Named moves come first, each a turn or a mirror and shown by rows before and after it. Which of them, in which order, take the first row of each pair that follows to the second? Write the first one first, as in the answered first pair.
L:
[13.2  6.2 -1.4 10.8 -4.7 -7.3  7.7 -2.1 -3.6  6.3  4.9  6.6 -5.0  0.5
  3.0 -3.2  3.5 -6.1  5.4 -0.3 -7.5  4.6 -5.4] |-> [  3.4   4.1   0.0   8.2  -3.8  -8.9   3.5   5.5   0.5   5.8   5.9  -0.5
 -13.7  -7.4  12.1   0.5   3.2  -5.3   8.4   1.0  -9.5  -3.2  -2.9]
[-19.5   0.7  -0.6   2.2 -18.8 -17.8  10.4   8.8  -9.2   0.5 -12.6  10.8
  12.7  -0.8  -3.2  -3.3  -0.9 -16.0   4.5   0.8  -9.8  -1.9  12.4] |-> [-21.7  -1.1  -0.7   1.9 -19.3 -18.4   9.6   8.2  -8.6  -0.8 -12.4   8.5
  13.1  -1.0  -1.7  -2.7  -0.8 -14.6   4.1   1.6  -6.9  -3.1  13.6]
[  2.4  -0.7  -3.0  -3.0  11.9   4.8 -17.0  -8.9   3.4   2.3  13.0   8.3
  12.7   8.9  13.8   3.1 -12.0   7.8  -1.6  25.6 -12.0   7.7  -2.7] |-> [  1.1  -1.7  -6.0  -5.2   9.7   3.4 -19.9  -6.7   4.2   2.7  13.7   4.6
  10.0   7.1  15.6   3.3 -11.8   7.2   1.0  24.4 -12.2   2.6  -0.7]
K:
[ -1.9 -25.3   1.2  -0.6   6.2  10.4 -14.0 -11.2   3.6   4.4   8.8  -8.5
  23.4  12.7  -5.8   6.2  10.1   2.1 -14.1   2.8  20.8   7.3 -13.2] |-> [ -7.7 -25.6   2.1  -1.8   4.6   8.1 -14.2  -5.7   5.2   1.7   4.4 -12.8
  18.5  10.0  -7.7   6.8  14.8   0.7 -15.4  -1.4  21.7   5.2 -11.8]
[ 11.2   0.8   4.3   5.6  12.9  -0.5  -5.2  -2.1  -6.3  -2.4   0.9   2.2
 -10.6 -10.3  14.1   6.6 -16.0  -0.3  12.8  -7.4 -21.4  -5.8  -3.7] |-> [ 17.5  -0.5   4.1   6.3  11.2   2.9  -2.6  -9.1  -9.7   0.5   3.9  14.2
  -2.4  -1.6   7.1   2.2 -18.4  -0.6   5.8  -0.7 -21.1   5.7  -2.5]
[-12.6  -6.5  -1.2  -4.3   0.9  -0.8 -16.9  11.7   3.8  -2.6   2.2  -8.9
   4.3  -7.8  10.8   1.4  -1.3   0.3  -0.9   7.4  -6.2 -10.1   3.0] |-> [ -6.7  -4.0  -2.3  -1.5   3.4   1.0 -17.9   7.8   4.8  -1.7   5.0  -4.7
   6.0  -4.0  10.7   0.9  -6.2   1.1   1.7  13.1  -8.8  -5.8  -0.8]
P:
[  1.4  -1.4   7.0   6.6  16.7   3.8 -14.6   3.7  10.2   7.0  13.2  -6.1
 -13.2   4.5  10.8  14.6  -6.9   2.3  -7.3   8.1  -5.0 -10.5   2.5] |-> [ -3.7   1.2   6.1   5.7  11.3  -1.2 -16.4   0.5  13.0   7.7  11.6  -1.1
  -8.9   5.9  10.8  14.7 -12.4  -0.3  -6.6  13.3 -11.6 -10.9   6.3]
[ 10.0  -5.1   3.5   2.9  13.5  -1.4 -21.4  -6.2  -6.0  -8.1   5.6  -3.0
  23.9  17.1  -8.1   4.8  -2.9   3.6 -13.0   4.6  16.3   4.4  -1.8] |-> [ 16.8  -5.9   3.1   5.0  16.9  -0.2 -18.3  -2.3  -1.3 -10.7   9.2  -8.7
  13.0  13.6  -5.2   9.1  -4.1   4.6  -9.0   2.1  17.3   5.1  -5.0]
[  4.9  13.2  -3.1  10.4 -12.5 -10.9  -3.4  11.0  -1.7   4.8   4.5   1.5
 -18.6  -6.3   6.0  -0.7  -2.9 -13.0  18.7   5.6 -15.6   5.5  -5.7] |-> [ -4.6  12.9  -3.7   7.8 -16.4 -15.3  -2.9   7.4  -4.7   1.6   2.6   9.6
  -9.3   0.7   4.6  -2.1  -6.0 -12.9  12.3   9.0 -19.2   5.5  -3.3]
[  7.4   2.4   5.9   8.3   0.0   4.5   4.0   5.3   3.1  -1.5  -2.2  -7.8
  -5.4 -10.0  -6.1   0.7   7.7   5.4  -0.2 -21.1   7.5   5.1  -5.3] |-> [  5.9   3.6   4.2   8.8  -2.3   3.3   2.0  10.4   6.7  -0.4  -0.1  -9.9
 -12.2 -11.7   0.2   3.8   5.0   2.7   8.0 -17.4   0.8   2.4  -4.8]
Pairs:
Between the rows of a pair lie 2 to 3 moves.
[ -4.3  10.4   7.3   5.8  -6.4   2.7  13.3  19.4   8.2  -0.2  -9.3 -17.9
 -34.9  -9.1   3.0  11.4   6.8   5.5  13.6 -13.8   7.1  -3.7  -4.0] |-> [-24.2  13.6   5.2   2.9 -18.5 -12.2  11.9  20.6   4.5  -0.7 -12.9  -5.5
 -20.9  -0.8   6.8   9.9   1.5  -5.0  17.6   5.6 -13.2  -5.6   4.8]
P, P
[ 22.4  11.1   6.3   9.2  -6.4   7.2  10.5   0.9 -24.7  13.9  -1.5   7.9
   7.2  21.7 -14.7  -4.3  -1.6   1.8 -11.9  -3.7  -6.7   2.2  -3.6] |-> [ 27.3  10.1   3.7   9.5   1.2   3.6  -3.3  -0.9 -14.2  11.3  10.9   6.4
   2.8  23.6  -2.0  -1.2 -12.0   3.4  -5.0   9.6 -18.2   2.4  -7.6]
L, K, L
[ -5.2 -13.6   4.2  -8.3   8.7   8.0 -17.3 -13.8  -1.4  -4.3   1.9  13.2
  22.7  14.8 -10.8   4.4  -7.1   7.8 -19.3  18.4   9.8   8.3   2.7] |-> [ 14.9 -13.6   3.1  -3.9  21.3  18.3 -20.0  -8.8   6.5  -3.2   7.9  -1.7
   5.5   2.4  -6.1   4.5  -5.9  11.0 -15.1   3.5  21.0   6.3  -7.2]
P, P
[-23.9 -10.0  -9.6 -21.2   8.0   5.0 -21.8  -0.4  17.7 -12.1   4.4  -8.8
   4.8   0.6  12.6   7.4  -6.8   8.0 -13.2  20.6   0.0  -8.5  11.0] |-> [-29.9 -12.2  -5.7 -22.0   2.2   6.2 -10.7   0.5   9.2 -14.0 -11.2  -9.3
   7.0   1.1  -1.7   4.9   6.9   7.1 -25.8   9.2   8.3  -9.8  17.8]
L, K, L
[ -2.1 -10.9  -7.3 -15.2  19.9   7.2 -29.0   3.2  17.6  -9.4   9.6 -12.0
   1.6  -4.5   9.4  13.0  -9.0   9.4  -8.5  27.0  -1.2   0.5  -3.3] |-> [-20.1 -14.6  -0.5 -22.0  11.1   5.7 -17.0  10.8  11.4 -12.6  -4.7 -19.6
   2.3  -7.5   2.9  13.2   2.2  13.5 -14.6  15.6   6.9  -3.0   8.0]
L, K, L
[ 19.9   3.2   4.7  10.0  -8.9   1.8  22.7 -26.1 -20.4   5.1  -8.7  29.1
  18.6  11.6 -25.7 -28.2   6.7 -12.6 -16.3 -25.3  16.1  19.5  -6.1] |-> [ 22.7   2.2   4.7  11.5   8.9   0.2   1.9   8.5  15.2  -2.9   3.0 -26.6
 -37.4 -26.9  18.2  -2.7   8.5  -0.3  23.1 -36.5   5.3  -8.6 -14.7]
P, P, L
